In the data rows, the value 50 means zero.
Some points:
59|55|65|58|57|64|56|62|50|58|62|68|51|67|67|62|65|66|59|56|53|59|55|63|64|60|51|61|55|52|63|52|65|66|67|60|64|54|56|52|54|61|57|61|58|53|50|68|53
58|62|55|60|64|58|57|65|51|59|64|66|50|67|61|62|67|55|63|56|54|59|52|67|68|52|56|58|62|57|53|52|61|64|68|56|54|63|61|51|50|53|65|66|60|59|53|65|55
55|63|57|62|62|55|56|59|53|59|61|66|50|65|61|60|66|52|67|60|54|65|56|68|67|50|53|58|65|58|55|51|59|62|64|52|51|64|57|58|52|54|61|68|63|67|56|64|53
53|67|67|63|59|57|58|53|52|61|56|62|53|58|65|61|65|52|64|65|56|68|59|67|54|50|54|59|56|62|62|55|57|60|55|50|52|68|51|66|60|64|58|63|55|64|66|61|51
56|60|67|61|53|64|54|53|56|64|52|64|57|52|59|59|62|54|58|67|56|66|63|60|50|52|55|65|50|59|62|65|57|58|55|51|65|68|51|63|66|67|61|62|55|61|68|58|53
62|57|53|58|54|64|55|52|61|62|53|65|56|51|50|63|64|53|58|66|60|51|63|55|50|65|59|67|56|54|52|68|57|58|62|59|68|67|56|61|60|66|65|61|64|59|67|52|55
65|61|50|54|59|58|62|59|68|63|52|53|65|56|58|53|55|59|55|57|68|58|53|50|60|66|65|62|67|61|56|67|55|51|60|56|51|52|67|54|64|57|64|61|63|64|66|52|62
68|52|61|59|57|61|57|67|65|54|62|58|65|58|52|53|55|67|59|59|66|51|64|51|62|68|61|56|64|52|63|63|54|53|55|66|60|50|67|56|64|56|50|58|62|60|55|53|65
66|54|65|65|56|61|64|66|63|57|64|62|63|65|58|61|52|68|55|59|53|51|59|57|60|67|54|51|56|53|67|56|62|60|55|67|68|52|59|52|62|58|55|61|53|50|50|58|64
61|56|57|58|58|68|57|67|50|55|67|64|52|65|65|61|62|67|56|53|53|54|51|62|66|64|54|63|52|56|62|55|59|66|65|63|64|59|60|51|53|60|61|58|55|52|50|68|59
58|60|51|56|66|61|61|67|53|59|66|55|53|63|63|61|62|54|56|55|54|60|51|65|68|56|65|59|62|65|52|55|58|62|67|64|52|64|68|50|50|52|67|64|57|57|53|59|58
55|59|53|60|65|57|58|62|55|61|62|58|53|63|67|57|61|51|66|60|55|64|52|66|68|52|59|58|68|61|54|50|59|63|67|56|50|56|64|54|51|52|62|65|67|65|53|64|56
51|62|61|62|67|52|55|57|55|58|64|56|53|64|65|57|62|52|68|58|59|66|60|68|64|50|61|53|67|63|56|50|60|63|59|52|51|58|54|66|53|54|55|61|67|65|56|65|59
52|67|65|57|65|52|64|51|60|58|56|53|59|58|64|61|58|52|64|59|62|68|65|66|54|50|59|55|57|67|62|56|56|60|50|53|53|67|51|68|63|63|55|54|55|61|66|61|62
53|63|65|60|55|58|58|51|61|62|53|61|62|52|59|60|62|54|59|66|58|67|66|59|50|52|55|63|51|64|64|65|55|57|52|53|64|67|50|67|65|68|57|56|54|61|68|56|56
59|55|56|56|53|61|53|52|64|61|54|66|61|51|50|62|65|56|57|67|62|51|67|52|50|63|55|65|59|52|54|68|60|58|60|58|67|62|58|66|64|64|57|59|65|63|68|55|53
65|62|50|55|61|58|62|58|68|63|52|53|67|55|57|53|54|60|55|54|68|57|56|50|59|66|65|61|66|59|53|67|59|51|62|56|51|52|65|58|64|56|63|60|64|64|67|52|61
66|52|59|55|58|61|56|66|67|57|61|55|67|56|53|52|54|65|59|53|68|51|63|50|62|68|62|58|63|52|60|64|58|53|59|65|55|50|67|60|64|57|51|56|64|61|62|54|65
64|54|67|65|56|62|63|66|64|58|62|61|64|65|57|59|51|68|53|58|54|51|62|55|60|68|56|52|57|52|66|56|63|60|55|67|67|52|59|53|61|59|55|61|53|50|50|58|65
61|55|63|58|55|67|58|64|50|53|65|63|56|64|66|62|61|68|57|53|52|54|52|62|64|68|55|61|51|56|66|54|59|65|62|65|67|57|59|51|56|60|60|58|53|52|50|67|59
58|62|51|57|63|62|59|67|52|58|66|55|54|64|62|64|60|57|55|54|52|59|50|65|68|58|66|60|56|65|53|56|61|63|68|64|53|65|67|51|50|52|67|61|55|56|53|61|59
54|60|53|60|66|56|59|61|55|61|64|55|53|64|68|58|59|52|63|58|56|66|52|67|68|51|61|57|67|62|54|50|59|62|65|56|50|58|65|55|51|52|63|65|64|67|53|62|57
52|63|62|62|67|51|57|55|56|59|63|53|54|64|66|58|61|52|68|56|59|67|60|68|65|50|61|53|66|64|57|50|58|62|56|52|51|60|53|67|55|54|55|61|64|65|59|65|58
52|66|65|57|65|52|64|51|61|59|56|54|61|58|64|61|58|52|63|57|62|68|66|65|54|50|59|56|56|67|62|58|55|59|50|53|55|67|51|68|64|63|55|53|53|60|67|60|62
53|63|65|59|55|58|59|51|61|62|52|58|62|52|60|61|61|54|59|66|57|67|67|60|50|53|55|63|52|64|64|65|55|56|51|53|64|67|50|66|65|68|58|57|54|62|68|56|56
59|55|56|56|52|61|53|52|64|61|54|66|60|51|50|62|64|55|57|67|62|51|67|53|50|63|56|66|59|52|54|68|60|58|61|58|67|62|57|65|64|65|59|58|65|63|68|55|53
64|62|50|55|61|56|62|59|68|63|52|53|67|54|58|52|54|59|55|56|68|59|57|50|57|66|65|61|67|60|53|66|58|51|62|55|51|52|65|58|64|56|63|60|65|64|67|53|61
66|52|61|58|57|62|56|67|65|55|61|58|66|56|53|52|53|67|57|54|68|51|64|51|61|68|62|58|63|52|62|63|59|53|59|65|56|50|67|60|64|55|50|55|64|59|60|54|65
64|54|66|65|56|61|63|66|64|58|62|61|64|65|57|59|51|68|54|58|53|51|62|56|60|67|55|52|57|52|67|56|63|60|55|67|68|52|59|53|62|59|55|61|53|50|50|58|65
61|56|62|58|56|67|58|66|50|54|66|62|54|64|65|61|60|68|57|53|52|53|51|62|64|67|55|63|51|55|64|55|60|65|63|65|68|58|59|52|56|59|61|57|53|52|50|67|59
58|63|51|57|64|62|61|67|53|58|65|55|54|62|62|64|61|56|55|54|53|59|50|64|68|57|66|59|56|66|52|58|60|63|68|65|52|65|67|51|50|52|67|61|55|56|53|59|60
53|60|53|60|67|57|59|61|55|61|64|55|53|63|67|58|59|52|64|58|55|66|52|67|68|52|62|56|68|63|54|50|59|61|65|57|50|58|65|56|51|51|62|64|65|66|54|62|56
51|63|62|61|67|52|58|55|58|57|63|54|55|64|66|58|61|52|67|56|59|67|60|68|65|50|62|53|66|65|56|50|57|62|56|52|51|60|53|68|54|55|53|59|64|65|59|64|61
52|67|66|58|64|52|65|51|61|58|56|53|61|58|64|59|59|53|63|57|62|68|65|65|55|50|61|56|56|67|62|57|55|59|50|53|54|67|51|68|63|64|55|52|54|60|66|60|62
52|63|66|58|55|57|61|51|62|62|53|58|62|53|59|60|59|54|60|65|59|67|66|61|50|53|56|64|52|64|64|65|55|56|51|54|63|67|50|67|65|68|58|55|52|61|68|57|56
58|54|59|56|52|62|53|51|64|61|54|66|60|51|50|62|65|56|57|67|61|52|68|52|50|62|55|66|59|53|55|67|60|58|61|58|68|63|56|65|64|65|57|59|64|63|67|55|53
64|62|50|53|60|58|61|56|68|63|51|55|66|54|56|53|55|61|55|54|68|57|59|50|56|66|65|62|67|58|53|67|59|51|62|58|52|52|65|61|64|57|63|59|65|64|67|52|60
67|52|61|56|57|62|56|66|65|55|62|59|65|55|53|52|53|67|59|54|68|51|64|51|61|68|62|58|63|52|61|64|58|53|57|66|58|50|67|59|63|56|50|55|64|60|60|54|65
64|54|67|65|56|61|63|66|64|59|62|61|64|65|58|60|51|68|54|57|53|51|62|56|59|67|55|52|57|52|66|56|63|60|55|67|68|52|58|53|62|59|55|61|53|50|50|58|65
62|55|63|58|56|67|58|66|50|54|65|64|54|65|64|62|61|68|55|53|53|53|52|60|63|67|55|61|51|57|66|56|59|64|62|67|68|59|58|52|57|60|61|56|52|51|50|65|59
58|62|51|56|63|62|61|66|52|57|66|56|55|63|60|64|62|57|54|53|53|58|50|64|68|58|65|61|55|65|52|59|60|64|67|65|55|67|67|51|50|52|68|61|54|56|53|59|59
55|60|52|59|66|57|59|62|54|61|64|55|53|64|66|58|59|53|62|58|56|68|51|67|68|52|63|57|67|63|54|50|58|61|65|56|50|61|65|55|51|52|64|65|62|67|53|60|56
51|64|62|61|67|52|59|54|56|58|64|54|55|63|66|58|61|52|67|56|58|67|60|68|65|50|61|53|65|65|57|50|59|62|55|52|51|62|53|68|56|55|53|60|63|66|59|64|57
52|66|66|57|63|52|65|51|61|57|56|54|62|56|65|61|58|53|62|59|62|68|65|64|54|50|60|58|55|67|63|58|55|59|50|53|55|67|51|68|64|64|56|53|52|60|67|59|61
53|63|66|60|54|58|62|51|60|62|52|59|62|53|61|58|61|55|58|66|57|67|65|59|50|54|56|64|51|63|64|65|55|55|52|53|64|67|50|67|65|68|59|56|52|61|68|56|57
58|54|59|56|52|63|53|52|62|61|54|65|58|51|50|62|65|56|57|67|61|51|67|53|50|63|55|66|57|52|55|68|60|58|61|60|68|64|56|65|64|66|59|59|64|62|67|55|53
64|61|50|53|60|59|62|57|68|63|51|55|66|54|55|53|56|61|54|56|68|55|60|50|56|65|65|62|67|57|53|67|58|51|62|59|52|52|66|61|64|58|63|58|65|64|67|52|59
66|52|62|59|58|61|54|67|64|54|62|60|67|56|52|53|53|68|57|58|65|51|66|51|60|68|61|55|63|52|62|63|59|53|57|67|61|50|65|59|64|56|50|55|64|58|55|56|65
65|55|66|65|56|60|64|66|64|57|62|61|63|65|58|62|52|68|53|58|53|51|61|56|60|67|55|51|57|53|67|56|63|59|54|67|68|52|59|54|62|59|55|61|52|50|50|58|64
62|56|61|57|55|67|58|65|50|54|67|61|54|65|64|64|63|68|55|53|53|53|51|60|62|66|55|62|51|56|65|58|59|64|63|66|68|59|58|52|57|59|61|56|52|52|50|67|60
58|64|51|56|62|63|60|66|53|58|65|56|54|62|59|64|63|58|53|54|52|57|50|64|68|57|65|61|55|66|52|61|61|62|67|65|55|67|67|50|51|52|68|60|53|56|55|59|59
55|61|52|60|65|56|59|60|53|61|64|57|53|64|67|58|59|53|62|58|55|66|52|68|68|51|62|57|67|63|54|50|58|63|66|55|50|62|65|56|51|52|64|65|61|67|54|59|56
51|64|63|61|66|52|60|53|57|56|62|54|55|64|67|59|61|53|67|55|58|67|59|68|65|50|61|53|65|66|58|50|58|62|55|52|51|63|52|68|56|56|54|59|62|65|60|64|57
52|67|66|57|63|52|65|50|61|58|56|54|62|56|64|61|57|53|62|60|62|68|64|64|53|50|59|58|55|67|63|59|55|59|51|53|55|67|51|68|65|65|56|54|52|58|66|60|61
53|62|65|60|53|61|59|51|61|62|53|58|63|54|61|58|60|55|58|67|57|67|65|59|50|54|55|64|51|63|64|65|55|56|52|52|64|67|50|66|66|68|59|57|52|62|68|56|56
58|53|58|55|52|63|53|52|62|61|55|65|57|51|50|64|65|56|57|67|61|51|67|53|50|63|56|66|59|52|55|68|60|59|61|59|68|64|56|65|62|66|60|58|64|62|67|54|54
65|59|50|53|62|59|61|57|68|63|52|54|66|53|55|53|56|61|55|56|68|55|60|50|56|65|65|62|67|57|54|67|58|51|62|59|52|51|66|60|64|58|63|58|64|64|67|52|61
66|52|64|59|56|62|55|67|65|55|63|61|65|59|52|55|53|67|58|57|64|50|67|52|60|68|59|54|62|51|63|61|60|57|54|68|65|50|64|58|62|58|51|56|61|53|53|56|66
These points spread out most along one direction. How far along it is each point below, from 0 to 99? 50 is the average, and the first point above lies past it. One standard deviation of the points above along it is 16.
64|54|67|65|56|61|63|66|64|59|62|61|64|65|58|60|51|68|54|57|53|51|62|56|59|67|55|52|57|52|66|56|63|60|55|67|68|52|58|53|62|59|55|61|53|50|50|58|65 38
52|67|66|57|63|52|65|50|61|58|56|54|62|56|64|61|57|53|62|60|62|68|64|64|53|50|59|58|55|67|63|59|55|59|51|53|55|67|51|68|65|65|56|54|52|58|66|60|61 54
65|61|50|54|59|58|62|59|68|63|52|53|65|56|58|53|55|59|55|57|68|58|53|50|60|66|65|62|67|61|56|67|55|51|60|56|51|52|67|54|64|57|64|61|63|64|66|52|62 38
52|63|66|58|55|57|61|51|62|62|53|58|62|53|59|60|59|54|60|65|59|67|66|61|50|53|56|64|52|64|64|65|55|56|51|54|63|67|50|67|65|68|58|55|52|61|68|57|56 44
58|54|59|56|52|63|53|52|62|61|54|65|58|51|50|62|65|56|57|67|61|51|67|53|50|63|55|66|57|52|55|68|60|58|61|60|68|64|56|65|64|66|59|59|64|62|67|55|53 31
64|61|50|53|60|59|62|57|68|63|51|55|66|54|55|53|56|61|54|56|68|55|60|50|56|65|65|62|67|57|53|67|58|51|62|59|52|52|66|61|64|58|63|58|65|64|67|52|59 34
58|53|58|55|52|63|53|52|62|61|55|65|57|51|50|64|65|56|57|67|61|51|67|53|50|63|56|66|59|52|55|68|60|59|61|59|68|64|56|65|62|66|60|58|64|62|67|54|54 31
64|54|67|65|56|62|63|66|64|58|62|61|64|65|57|59|51|68|53|58|54|51|62|55|60|68|56|52|57|52|66|56|63|60|55|67|67|52|59|53|61|59|55|61|53|50|50|58|65 37
52|67|66|58|64|52|65|51|61|58|56|53|61|58|64|59|59|53|63|57|62|68|65|65|55|50|61|56|56|67|62|57|55|59|50|53|54|67|51|68|63|64|55|52|54|60|66|60|62 56
65|55|66|65|56|60|64|66|64|57|62|61|63|65|58|62|52|68|53|58|53|51|61|56|60|67|55|51|57|53|67|56|63|59|54|67|68|52|59|54|62|59|55|61|52|50|50|58|64 38
66|54|65|65|56|61|64|66|63|57|64|62|63|65|58|61|52|68|55|59|53|51|59|57|60|67|54|51|56|53|67|56|62|60|55|67|68|52|59|52|62|58|55|61|53|50|50|58|64 39
62|56|61|57|55|67|58|65|50|54|67|61|54|65|64|64|63|68|55|53|53|53|51|60|62|66|55|62|51|56|65|58|59|64|63|66|68|59|58|52|57|59|61|56|52|52|50|67|60 52
52|67|65|57|65|52|64|51|60|58|56|53|59|58|64|61|58|52|64|59|62|68|65|66|54|50|59|55|57|67|62|56|56|60|50|53|53|67|51|68|63|63|55|54|55|61|66|61|62 58
53|67|67|63|59|57|58|53|52|61|56|62|53|58|65|61|65|52|64|65|56|68|59|67|54|50|54|59|56|62|62|55|57|60|55|50|52|68|51|66|60|64|58|63|55|64|66|61|51 63
53|62|65|60|53|61|59|51|61|62|53|58|63|54|61|58|60|55|58|67|57|67|65|59|50|54|55|64|51|63|64|65|55|56|52|52|64|67|50|66|66|68|59|57|52|62|68|56|56 42
